Here are some points, one per row:
[-30  13  -1  56 -36  -8 -34  -3   3 -51 -32 -18 -20 -72   9 -73 -15 -36
 -15 -31   7 -24 -19 -17 -29  41  35  54  67  35  15  44]
[  4  21  67  50  43  33  47   5   7  26  36  14  13  21  -5 -33  -8  -7
 -37 -17 -61 -39 -48 -35 -26 -37 -33 -33 -35 -27 -36  19]
[ 42  46  -2 -52 -82 -62  -2 -11 -33  24  17 -23 -23  -3 -57 -18 -34  -3
 -25 -55 -20 -11 -13 -14  -6  64  90  81  -9  21  26 -32]
[ 42   1 -10  19  60 -20 -19   5 -20 -24 -29 -42 -60 -53 -15 -18  -6 -29
 -24 -10 -31 -12 -25 -22   2   4  14  36  34  65  68  63]
[-38 -37 -28 -22  23  -5 -15  28 -20  27   3  58  15  42 -10   8   8 -12
   7  44  54  45  30 -41 -26   0 -15  -6 -19  32  16 -54]
[-15   6  17 -17 -18   3 -31 -39 -53   2  23  -6 -31   9  47  29   3  42
  28  40  21 -10 -13  48  33  -7 -38   8  21  19  29 -28]
[ 18  39   8 -41 -16 -16  13 -10 -18 -23 -27 -45  -9  -3 -23 -23 -54 -50
 -42 -25  -3  23  11  38  90  54  40  30   8  33 -10   1]
[-22  39 -26 -87  -6  -3 -13 -32 -62 -13  14 -28  21 -64  26  15  31  57
  13  53 -25  18  81  26  -9 -30  22  -5  34  -8 -75 -21]
[ 45  31  -1 -39  -8 -27  13  -4 -14 -16 -28 -46   9 -12  -7 -47 -65 -56
 -45 -18   8  30  19  65  82  61  40   8  24  27 -12  -7]
[  8  -6  27  29 -33  -3   0 -13   1 -42 -36 -61 -35  -6 -31   0 -38 -49
 -16 -24 -14 -17  -4 -12  10  22  45  21  59  28  20  49]
[ 25   8  34  62  33  45  61  41   5  24  31  21   2  13 -25 -32  -3 -26
 -13 -25 -39 -33 -40 -19 -31 -38 -22 -33 -25 -48 -47 -11]
[ 58   4 -22   0  59 -10 -11 -11 -17 -37 -27 -36 -59 -67 -44 -20  -6 -31
 -12 -34 -19   0 -29  -5 -22 -18  15  25  48  45  74  62]
[-58 -41 -37 -22  12   2 -15  15   5   4  16  13  78  73 -21   4  41   2
  25   8   5   4   9   8 -13 -21  -3   0   0  13  20 -29]
[-20 -13  23 -27  -5 -35 -58 -54 -11   3  -4   9 -17  -5  35  51  29  10
  16   2  38  -4  68  38  17 -37  -2  18  28   5 -51 -28]
[-23   0 -23  21  26 -13 -20 -55 -29 -30 -24  12 -39  -7 -37  -7  30  65
  79  59  33 -14 -20 -17  59  31  61 -56  -3   4  -8  34]
[  2 -14  19  15  -8 -20 -25 -68  21 -24   5 -25 -11   4  20  -2  -2  66
  42  55  14   3   9  40   8  29  -7   4  -4   5  31 -28]
[  3   4   0 -24 -26 -10 -29 -32 -38 -23 -13   9   3  -2  53  42  32  13
  33  22   6  13  62  23  11 -23  -3  25  18   0 -58 -17]
[ -8  35  -3  -4 -19 -18  15 -34 -14  15 -67 -42 -18 -24 -12  15 -63 -57
 -44 -10  15 -26  -3  28  37  30  33  73  14   6  40   0]
[-16   3 -12   7 -30 -22 -10 -38 -44 -21 -18  -7 -31 -16   4   1  27  36
  44  38  31  12 -14  32  28  11 -30 -27   0  -7  29 -29]
[-15   0  26 -13 -28 -25 -26 -16 -25 -23 -18  -7 -10   6  33  10  35  45
  32  31   5  -2   9  59  23 -12 -25  -6  12  31   3 -42]
[ 11  -1  -4  16  16 -25 -18  25 -25 -67 -65 -53 -58 -46 -63   5 -70  -8
 -30  17   7 -20   4 -45 -10  25  10  36 -15  62  16  60]
[ 44  80  54  36  33  44  17   3  13  35  28  21  25  16 -25 -20 -10 -22
 -26  -9 -30 -31 -28 -40 -33 -40 -35 -45 -34 -23  -4  48]
[-14  17   9  55  39  20  52  66  48  47  20  15 -13 -10 -16 -31 -16 -25
  -2 -41 -49 -52 -14 -20 -29 -21 -31 -35 -37 -52 -52 -31]
[ -5  15  70 -32 -30  16   8   7 -15 -44 -47  -9  -8 -34  -8 -23 -59 -48
  -7 -47 -14  30 -14  20  28  38  52  76  -5  20  54   1]
[ 10 -36 -60 -43 -33 -41  16  28  44  38   9  22  11  41  51 -15  -8  20
  47   8  21 -23   5   0  11  -6 -31 -10  -6 -31   4  35]
[ 71  21 -36 -27 -17  23 -31 -18  -4  -9 -59 -18  -6  -1  24 -36 -50 -38
 -59 -26 -20  13  18  93  71  93  99 -36  24  15   4 -24]
[  5 -54 -54 -38 -28  -4   8  20  13  14  23  17  26  52  20 -14   3  27
  27  22  13   6  -6  24  -9 -18 -17  -8 -13 -20  -1  43]
[ 30  45  81  29  48  33  43   3  30  27  27   9  18  28 -13 -39 -21 -16
 -12 -14 -35 -29 -32 -34 -55 -31 -20 -41 -28 -34 -25  33]
[-10  14  38   6 -30  -7  -8   9 -17 -22 -16 -38 -31 -17 -30   1 -38 -47
 -34 -20 -18  -2   9   2  40  51  30  51  51   7  53  21]
[-51 -49 -33 -33  -4  15 -12  24   6  23  16  21  19  56  -1  -6  21   9
  12  16  22  25  28   5 -18 -18  -3 -15 -25   1  25  14]
[-61 -57 -33 -15 -34  -3  17  15  -7  29  -2  27  36  21  22  -7  27  29
 -19  18  31  11  16  23 -15 -30  11  -9 -40 -24  22  33]
[-68 -28 -50 -25  -8 -12  -8  22  19  19   9  36  20  62 -15  13  25   4
  12   3   4   9  41   8 -23  -9 -13  -6 -21   2  29  -5]
[-50 -36 -42 -10  10 -13   7  -8   1  -9  28  28  73  12  27  91 -28   0
  12   1  17  58  -4 -48 -28   0 -12 -21  14   3  -8 -62]
[ -5  -1  10 -17 -28 -12 -28 -38 -38 -20 -21   0 -20   7  28  26  30  23
  44  25  10   3  13  54   8  -9 -21  -4   4  34 -26 -40]
[-38 -43 -45 -24 -37  -1 -12 -12  46  39  14  49  30  22   7 -34   9  65
  10 -24  18  32  -7  -2  30 -14 -30  16 -18  17 -17  25]
[ 44 -16   2  25  31 -25  -8  -3 -17 -39 -28 -27 -49 -53 -30 -14 -19 -22
 -22 -32 -20 -14  -9 -12  -4  -6  28  29  45  58  53  62]
[110  45  33  33  19  54 -29 -16  15  44  11  -9  43 -19 -54 -21   6  -5
 -34 -47 -44 -31  10 -62 -25 -49 -70 -34 -56 -16  31   7]
[-10   0  17  -5 -35 -20 -22  -7 -15 -22 -14  -3 -11   1  39  30  47  34
  23  40 -10   7  39  57  35 -38   6  15   2  47 -42 -30]
[  7 -55   6  -1  -3  -1 -31 -50 -46 -29 -33 -33  -9 -32  -6   1  71  42
  43  45  18  -2  26   2  10  59 -44   1 -24 -41  30  15]
[ -2   9  43  14 -37 -19 -13  10 -16 -25 -37 -34 -22 -27 -41   7 -37 -26
 -34 -26 -12  -6 -12   6  22  39  34  30  73   3  51  36]
[ 22 -53 -48 -43 -34  -9   6  27  12  20  19  26  24  46  33 -20   7  16
  32  30  18   7 -14   9   5 -22 -10 -13  -9 -28  -4  44]
[ -8  20   6  46  80  66  55  99  43  57  36 -14   1 -38   7   0   0  32
 -25 -54  42 -53 -80 -16 -28  15 -21   0 -40 -46 -87 -21]
[-15 -14  -1  19 -22 -15 -28  -6 -44  -9  14  -4 -40 -27  -9  34  30  15
  48  48  43  -1  10  20  46  19 -12 -15 -18  -8  50 -14]
[ -1  94  44  39  34   4  44   6  28  59  14  31  -6  18 -11  -6 -16 -22
 -17 -45 -48 -40  -3 -31 -41 -11 -53 -40 -37 -40  -6  45]
[-41 -57 -15   0 -16 -12  26 -27  48  30  33   1  71 -46  38 118   7 -10
  35  18  -1  86 -28 -41 -35  12   7 -12   7  42 -27 -60]
[ 12  23 -11 -19 -17 -15 -47 -19 -31 -21 -18   2  29   2  71  50  33  13
  26  19  15  45  76  11 -11  -6  13  27  30 -38 -62  -8]
[ 33  13  41  30  56  32  48  17   4   8  60  24  21   2 -18 -29   4  -9
 -37 -40 -45 -50 -50 -17 -39 -10 -24 -29 -34 -50 -27  -3]
[ 20   1  44  49  50  64  34  65  -3  30  34  39 -35  -8 -11 -44 -34 -22
  -8 -17 -18 -16 -32 -37 -28 -32 -18 -34 -58 -41 -46 -25]
There is one direction along which these points spread out most. Take the direction at right angles to it along which they spread out most. Go by this last direction. How far along it is each point below, from 0 to 99? 50 is the average, and the first point above lies past it. One standard deviation of the points above along it is 16.
[-48 -44 -18 -10   9 -33  14   7   0  24   6  18  61  33  -3  27  31  12
  -8  13  42  39  16 -41 -16 -18   8 -11  16   2  16 -73] >> 31
[ 18  -7 -10 -27  39  60  34  56 127 -17  21  95 -53 -20 -15   2  21 -31
 -43  -4 -88 -50 -58 -30  11   6 -33 -28 -28 -64 -32 -60] >> 49
[ 18 -15  10  47  -7 -27  -9  -2 -16 -33 -21 -26 -41 -42 -33  -6 -27 -36
 -30 -29 -25  -6  -5   2   5  21  25  28  55  47  32  71] >> 74
[-13 -15 -50 -17 -10  19  65  10  47 -23  77   6  13  61  25  28  46  23
   6   6  78   4  50 -17 -46  -8   5 -11  19  45  25 -44] >> 31
[-13   1  15  37  34  64  55  58  73  48  11  13  -4 -21 -24 -43  -9   6
 -11 -24 -44 -36 -41 -40  -8 -40 -21 -17 -19 -43 -65 -53] >> 48
[-31 -49 -37 -46 -12  15  -5  16  14  29  17  23  18  63   4   0  10  21
  15  21  15  15  12  27 -27 -10 -15  -8  -6 -10   9  43] >> 33
[ 10  32 -24  -3  -4 -20 -55  -6 -17 -22 -27 -21  26  32 110  45  33  26
  19  -3   7  84  64  17 -16 -16  31  41  16 -43 -55 -13] >> 34
[ 67  96  38  42  10  36   2  15  22  33  29  30  36 -18 -39 -26 -13 -20
 -22  -7 -18 -18 -19 -37 -32 -53 -38 -52 -44 -18  18  37] >> 57
[ -7  -4  -7   5 -15 -19 -45 -56  -8 -47   0 -40 -47  15  18   9  39  10
  29  46  60   1 -48   6  35  31   1 -23 -41 -22 -10  17] >> 44
[-43 -33 -40  -7   9 -18  14 -12   4   7   9  29  73  33  -1  49  12   1
  -2   7  33  49  -1 -41 -20 -15  -7 -10  31  10  -2 -70] >> 31
